In the data rows, 128 means zero.
Here is a table of points, one per row:
[139 125 131 103 118 128 118 134 144 134 140 109 144 138 152  99 147 148
 118 149 105 151 134 136 123 169  72 134 122 156 130 136 139  65 141 113
 141 112 141 122 125 114 131 108 120 150  97 172 127 117 135 118 131 140
 113 108 114 102 126 126 129 143 103]
[131 103 173 120 181 162 109 130 118 101 159 111  79 107 152 116 153 113
 132 149 128  94 160  98 136 128 151 124 148 101 161 131 139 117 114 148
 152  81 141 126 145 109 141 168 116 102 134 140 135 147 138 161 149 105
  90 164  99 162 107 113 144 148 111]
[119 160 155 167 134 151 134 140 143 131 128 128 146 153 103 117  99 126
 106 111 131 120 137 134 137 165 111 118 138 116 123 142 142 144 119 141
  89 126 117 115 155 141 141 147 150 133 154 163 105 143 137 124  75 174
 108 152 169 130 151 115 151 113 160]
[111 137 117  90 118 100 120 110 126 108 145 138  82 112  97 119 144 149
 109 113  99 125  78 105 135 145 125 145 163 162 163 150 151 126 122 121
 136 140 132 139 114 140  90 137 108 116 117 116 124 117 173 170 100 113
 129 122 122 114 121 128 124 134 171]
[135  76 133 156 137 114 164 117 112 177 132 119 122 122 163 125  65 203
 127 107 119 115 112 140 139  73 119 124  89 162 180 110 130 113 145 140
 137 124 155 146 143 124 130 137 134 149 148 108 124 109 151 130 161 166
 119 162 114 108  98 119 129 146 145]
[140 129 154 137 136 103 143 134 137 120 159 135  99 139 134 129 157 125
 170 100 199 131 115 125 111 118  97  58 149 105  96 132 149 114 106  84
 149 152 130 108 140 105  99 154 152 160 181 120  75 130  73 111 105 145
 156 118 104 173 143 148 127 132 153]
[112 139 143 142 105  98 140 122  92 149 127 139 107 127 106 117 120  78
 172 144 115 125 146 168 147 125 112 132 114  93 152 150 133 124  96 133
 123 113 124 149 147 120 162 169 154 132 121 137 124  95 129 154 122 113
 127 107 136 122 115 108 120 117 103]
[ 98  89 128 143 162 101 158 154 176  98  88 107 145 111 140 120 104  90
 111 110 118 137  92 157 144  99  64 140 143 135 115  87  96 139 149 157
 151 172 106 141 127 125  84 116 118 112 126 151 112 142 159 155 113  74
 154 143 129 144 126 100 149 111  52]
[121  99 112 112  99 147 150 139 121 147  93 139 110 135 126 146 152 128
 123 142  79 148 124 113 132 110 126 137  98  94 133 131 121  82 156 119
 111 119 112  88 116 123 105 126 151 165 125 149 150 131 144 125 125 102
 133 149 111 144 140 154 118  95 140]
[163  87 112  89 100 107 106 151 123 110 146 146 124 115 126 116 125 139
  98 116 128 109 161 198 110 150 121 149 116 112 181 102 134 144 136  89
 119 126  76 134 130 140 124 121 105 112 112 125 132 168 139 114 162 167
 165 121 106 146 166 102 143  98 136]
[ 88 106 162 122 153 136 129 142 113 145 135 113 157 136 100 120 139 132
 159 139 102 162 129 115 154 172 129 122 109 126 148 161  89 159 182  90
 132 119 134 129 103 131 128 127 141 122 124 115  86 133 126 115 135 134
 175 134 140 114 125 115 126 141 114]
[ 73 132 132 149 117 135 119 149 138 122 106 116 107 132 121 133 155 142
  72 141 159 150 120 144 111 124 142 102 138 170 121 161 165  98 111 121
 154 114 124 140 114 123 123 123 130 113  97  93 149 118 172 119 147 141
 137 148 130 136 119 135 121 142 113]
[118 157 124 105 178 131 148 114 110  95 127 193 143 173 128  71 148 105
 143 110 109 171  97 155 150  60 144 144 184 139 129 121  85 114 140 167
  79 105 129 128 111  79 166  99 142 155 137 106 137 145 133 121 140 197
 124 104  85 133 134 153 134 129 120]
[115 110 151 153 110 137 111 141 120 135 140 127 110 128 121 116 101 148
 125 126 127 152 153 136 117 131 121 143 172 170 137 123 143  99 110 126
 159 161 133 106 153 158 175 158 119 133 109  77 125 166 131 128  88 103
 121 114 146 137 146 152 123 132 117]
[109 136 141 153 157 115 135 154 135 123 147 149 131 145 119 148  78 137
  95 131 116 104 133 139 102 146 127 128 135 127 113 138 138 137 141 145
 113 150 148 101 125 118 125 158 145 112  78 129 144 112  73 128 113 122
 131 104  99 128 141 129  96 120 151]
[127 140 171 131 158 166 104 124 137 127 139  98 136 122 112 105 100  80
 117 122 172  79 129 119 133 133 132 125 120 126 158 125 134 136 149  89
 143 164 116  91 143 101 153  93 157 114 168 147 154 130 166 113 128 105
  91 107  98 110 143 140  80 119 149]
[134 148 171 125 118 140 125 145 109 148 103 132 147 133 154 120 148 164
 130 133 122  86 123  86 133 117 145 135 109 165  77 111  92 180  61  91
 105 120  95 138 104 117 126 157 115 156 130 148 154 114 139 143 121 122
 151 122 121 155 140 128 140 133 136]
[128 111 119 107 113 128  90 136 118 152 107 114 136 161 135 158 103 118
 142 139 121 136 113 114 117  81 155 129 108 105  97 147 146 123 122 110
 121 113 128 119 102 116 130 105  95 118 126 158  97 136 141 157 102 149
 126 111 129 143  94 114 147 129 133]
[163 132 130 112  86 172  89 166 133  70 124 130 171 108 122 150  94 114
 134 145 102 135 118 128 155 105 144 105 164 102 150 138 125 136 111 110
 154 152 137 152 135 110  90 134 165 165  97 113 128 115 117 138 164 127
 111 151 142  88 150 134 164 165 124]
[108  98 126  88 133 102 143 125 139 110 105 131 134 122 168 107 143 125
 139  96 114 142 117 106  93 120 161 125 102 109 119 109 190 147 108 132
 134 104 154 153 121 121 139 160 147 137 113 108 135 119 153 113 136 109
 112  82 168 140 139 108 122 151 127]
[101 148 130 108 118 129 111  94 148 121 119  99 123 156 166 133 114 130
 116 118 161 126 148 111 150 127 166 137 113  92 129 103 108 155 128 135
 141 113 167 126 122 149 107 133  95 163 129 138 155  82 140 159 117 167
 154 104 160 180 130 171 139 105 111]
[112 145 125 135 133  93 142 160 159  94 167 124 132 126 126 146 113 106
 146 103 122  96 123 118 138 156 170 131  91 165 116 152 124  93 112 133
 129 168 111  99 184 153 144 120 136 108 129 119 151 119 108 124 101 164
 137 137 124 134 133 117 115 123 128]
[125 140 123 111 117 131 106 113 111  86 124 100 119 122 120 141 114 122
 146 194 105 129  59 147  71 125 106 132 116 124 106 129 138 183 168 155
 149 131 101 169 124 142 187 153  86 164 198 152 192 123  89  99 139 150
 128 167 154 154 111 155 114 155 148]
[138 154 125 120 116 115  74 124 160 136  94 147 130 122 172 164 120 153
 166 128 134 142 127 156 130 155 153 131 121 123 103 106 133 117 157 141
  71 110 105 113 113 109 126 153 150 105 147 134 123 106 162 138 128 114
 155 131 117 129 128 144 120 166 120]
[173 152 129 120 107 161 175 161 148 159 120 170 126 138  86 167 160 149
 125 114 144 104  78 100 138 137 105 127 130 122 149 104 183 147 167 134
 144 142 148 112 127 157 163 115 122 116  96 137 140 140 122 128 131 129
 141 123 101 133 110 114 160 142  64]
[105 155  94 187  88 116 104  83 158 119  98 137 145  81 143 117 139 124
 101  90  79  82 148 120 113 117 145 105 160 117 168 170 115 127 128  89
 112  99 165 117 131 157 123 124 119 160 145 129 128 169  95  94 134 107
 126 101 137 131  69 106 124 151 107]
[161  98 118 162 136 112 133 103 112 125 147 114 141 117 102 134 147 136
 112 131  94 141 160 153 133 153 140 126 125 145 114 135 156 136 110 151
 145 191 161  99  96 128 145 102 181 122 140 142 108 129 136 152 149 138
 155 119 109 142 102 168 145 120 143]
[106 128 117 116 163 174 141  69 124 136 164 125  92  95 128 139 106 119
 109 162 123 144 168 117 105 127 115  95 102 116  93 115 147 130 128 139
  92 136  92 121 137 157 119  89 133 155 119  95 146 143 120 141  95 127
 163 116 102  42 128 101 160 144 106]
[140 118  93 146  89 171 116 118 136 117 127 142 153 132 118  90 144 144
 131 126 119  89 155 111 134 108 101 143 114 131 108 141 118 104 148 156
 162 103 103 126  71 118 133 120 127  92 170  61 106  50 102 149 121 117
 110 118 132 136 164  82 136 118 120]
[116 129  87  77 103 111 155 117 136 170 179 121 175 105 143 161 117 110
  98 130 125  99 107 130 134 167  85 145 149 112 109 120  95 131  98 126
 147  96 132 106 122  60 159 110 138 109 107  69 101 167 150 129 131 123
 117 178 150 123 111 156 110 103 135]
[136 131 143 131  97 118 195 163 123 142 139  87 131 128 139 118 149  97
 125 178 135 119 137 153 108 161 173 140 172 141 124 101 124 105 164 122
  93 143 173 162 101 142 109  92 123 151 132 107 135 141 134 149 129 101
 109 133 105 135 139  87 135 112 159]
[119 131 105 149 143 117 120  94 132 130 185 160 152 180  86 166 132 101
 154  73 135 125 175 117  59 116 118  89 111 167 128 124  91 125 138 107
 119 128 132 184 121 155 139 138 113 120 117 179 116 124 142 127 144  86
  91 162 112 119 166 176 145 132 133]
[154 166 129 132 166 136 123 124 112 120 124 159 128 129 140 155 133 139
 125 151 128 152 109 159 140 106 151 158  83 151 132 131 117 131 115  98
 144  87 151 135 131  92 113 118 112 140 150 126 129 141 123 122  92 106
 135 111 164 146 137 134 170 120 125]
[ 78  86  93 131 130 152  95 127 124 193 143 163  99  83 136 141 174 136
 126 135 141 128 104 141 147 137 153 150 132 128 130 121 103 139 111 158
 131 145 125 140 138 128 122  97 140 142 127 162  92 119  89 121 147 141
  70 106 147 147 164  86 104 134 118]
[133 142 133 153 169 103 108 143  95 147 114 137 176 112 115 114 128 128
 164 128 122 111 102 144 125 160 130  89 126 102 122 131 144 117 110 133
 121 136 119 103 148 181 108 122 109 121 121 105 137 124 124 125 116 139
  97 124 101 112 132 151 136  74 127]
[133 143 126  83 136 150 147 102 154 149  95 123 146 150 109 120 100 166
 156 141 141 155 133 133 113 132 135 172 123 103 131 174 117 138  82 134
 114 115 126 131 138 142 102 101 136 130 140 142 128 118 130 106 143  99
 142 139 104 168 130 125 129 140 128]
[117 160 150 129 113  73 140 125  79  89  75  91 101 115  94 176 130 175
 146 125 147 118 194  70 145 112  82 102 134 129 115 125 125 129 140 178
 104 134 136 142 169  75 108 120  85  96 167 131 126 172 121 100 189 131
 120  86 157 107 165 109 126 103 129]
[148 108  94 184 113 155 117 146  99 117 130 100 136 143 114 110 132  82
 110  98 150 149 111  95 176 156  89 180  83 137 107 101 164 116 102 141
 104 110 145 190 141 150  83 128 111 106 131 108 139 181  88 147 125 130
 152 133 114 115 125 164  53 173 138]
[173  69  92 113 133 109 115 132 157 137 116  82 102 148 107 140 143 142
 118 142 149 129 101 131 164 120 123 128 168 140 118 144 112 144 153 106
 123  90 137 147 124 155 160 141 179  91 133 131 173 133 108 107 115 122
 110 119 135  91 114 125 135 104 129]
[163 122 107 122 112 168 162 124 113 115 113 165 130 165 114  96 153 145
 137 118 167 122 156 171 122 136 166 100 132 119 104 130  82 141 130 164
 177 145 131  86 143 115  93 165  91 125 122 147 144 154 159 131 123 120
 135 127 159  54  70  87  80 144 144]
[150 122 125 154 126 153 133 103  90  93 154  86 111  76 153 135 130 116
 157 106 168 171 128 113 119 110 104 144 150 132 168  96 100 129 133 122
  96 107 125  93 108 146 119 100 126 121  41 144 137  68 136 112 142 138
 146 132 180 166 102 121 122 106 134]
[127 173 141 124 145 110 142 172 166 179 147 132 113  88 124 102 129 109
 147 123 107 145 178 134 148  90 119 135 126 108 100 133 144 148 155 140
 151 157  91 142 126 136 117 122 107 102 106 147 126 120 111  89 119 134
 121 136 126 108 126 176 149 153 185]
[166 171 142 110 136  74 117  84 123 128  80 163 114 173 187 106 120 115
  62 166 142 157 115  64 115 122 178 128 119 128 148 109 125 126 110 114
 128 156  95 134 136 142 161 143 121 109 142 125  57  93  84 119 158 113
 117 181 149 103 124 128 109  82 115]
There is one direction along which these points spread out most. Take the direction at right angles to it along which they spread out most. Go by this last direction. How many in every 100 of the points above lie lower along it than each point below? Round to a whole number. More than half of the points above lie lower than the first one.
[161  98 118 162 136 112 133 103 112 125 147 114 141 117 102 134 147 136
 112 131  94 141 160 153 133 153 140 126 125 145 114 135 156 136 110 151
 145 191 161  99  96 128 145 102 181 122 140 142 108 129 136 152 149 138
 155 119 109 142 102 168 145 120 143] 37
[121  99 112 112  99 147 150 139 121 147  93 139 110 135 126 146 152 128
 123 142  79 148 124 113 132 110 126 137  98  94 133 131 121  82 156 119
 111 119 112  88 116 123 105 126 151 165 125 149 150 131 144 125 125 102
 133 149 111 144 140 154 118  95 140] 88
[106 128 117 116 163 174 141  69 124 136 164 125  92  95 128 139 106 119
 109 162 123 144 168 117 105 127 115  95 102 116  93 115 147 130 128 139
  92 136  92 121 137 157 119  89 133 155 119  95 146 143 120 141  95 127
 163 116 102  42 128 101 160 144 106] 35
[138 154 125 120 116 115  74 124 160 136  94 147 130 122 172 164 120 153
 166 128 134 142 127 156 130 155 153 131 121 123 103 106 133 117 157 141
  71 110 105 113 113 109 126 153 150 105 147 134 123 106 162 138 128 114
 155 131 117 129 128 144 120 166 120] 40
[105 155  94 187  88 116 104  83 158 119  98 137 145  81 143 117 139 124
 101  90  79  82 148 120 113 117 145 105 160 117 168 170 115 127 128  89
 112  99 165 117 131 157 123 124 119 160 145 129 128 169  95  94 134 107
 126 101 137 131  69 106 124 151 107] 56
[111 137 117  90 118 100 120 110 126 108 145 138  82 112  97 119 144 149
 109 113  99 125  78 105 135 145 125 145 163 162 163 150 151 126 122 121
 136 140 132 139 114 140  90 137 108 116 117 116 124 117 173 170 100 113
 129 122 122 114 121 128 124 134 171] 74
[140 118  93 146  89 171 116 118 136 117 127 142 153 132 118  90 144 144
 131 126 119  89 155 111 134 108 101 143 114 131 108 141 118 104 148 156
 162 103 103 126  71 118 133 120 127  92 170  61 106  50 102 149 121 117
 110 118 132 136 164  82 136 118 120] 84
[118 157 124 105 178 131 148 114 110  95 127 193 143 173 128  71 148 105
 143 110 109 171  97 155 150  60 144 144 184 139 129 121  85 114 140 167
  79 105 129 128 111  79 166  99 142 155 137 106 137 145 133 121 140 197
 124 104  85 133 134 153 134 129 120] 58
[ 98  89 128 143 162 101 158 154 176  98  88 107 145 111 140 120 104  90
 111 110 118 137  92 157 144  99  64 140 143 135 115  87  96 139 149 157
 151 172 106 141 127 125  84 116 118 112 126 151 112 142 159 155 113  74
 154 143 129 144 126 100 149 111  52] 95
[ 78  86  93 131 130 152  95 127 124 193 143 163  99  83 136 141 174 136
 126 135 141 128 104 141 147 137 153 150 132 128 130 121 103 139 111 158
 131 145 125 140 138 128 122  97 140 142 127 162  92 119  89 121 147 141
  70 106 147 147 164  86 104 134 118] 77
[119 160 155 167 134 151 134 140 143 131 128 128 146 153 103 117  99 126
 106 111 131 120 137 134 137 165 111 118 138 116 123 142 142 144 119 141
  89 126 117 115 155 141 141 147 150 133 154 163 105 143 137 124  75 174
 108 152 169 130 151 115 151 113 160] 7
[173  69  92 113 133 109 115 132 157 137 116  82 102 148 107 140 143 142
 118 142 149 129 101 131 164 120 123 128 168 140 118 144 112 144 153 106
 123  90 137 147 124 155 160 141 179  91 133 131 173 133 108 107 115 122
 110 119 135  91 114 125 135 104 129] 79
[133 142 133 153 169 103 108 143  95 147 114 137 176 112 115 114 128 128
 164 128 122 111 102 144 125 160 130  89 126 102 122 131 144 117 110 133
 121 136 119 103 148 181 108 122 109 121 121 105 137 124 124 125 116 139
  97 124 101 112 132 151 136  74 127] 16
[128 111 119 107 113 128  90 136 118 152 107 114 136 161 135 158 103 118
 142 139 121 136 113 114 117  81 155 129 108 105  97 147 146 123 122 110
 121 113 128 119 102 116 130 105  95 118 126 158  97 136 141 157 102 149
 126 111 129 143  94 114 147 129 133] 53
[133 143 126  83 136 150 147 102 154 149  95 123 146 150 109 120 100 166
 156 141 141 155 133 133 113 132 135 172 123 103 131 174 117 138  82 134
 114 115 126 131 138 142 102 101 136 130 140 142 128 118 130 106 143  99
 142 139 104 168 130 125 129 140 128] 51
[166 171 142 110 136  74 117  84 123 128  80 163 114 173 187 106 120 115
  62 166 142 157 115  64 115 122 178 128 119 128 148 109 125 126 110 114
 128 156  95 134 136 142 161 143 121 109 142 125  57  93  84 119 158 113
 117 181 149 103 124 128 109  82 115] 21
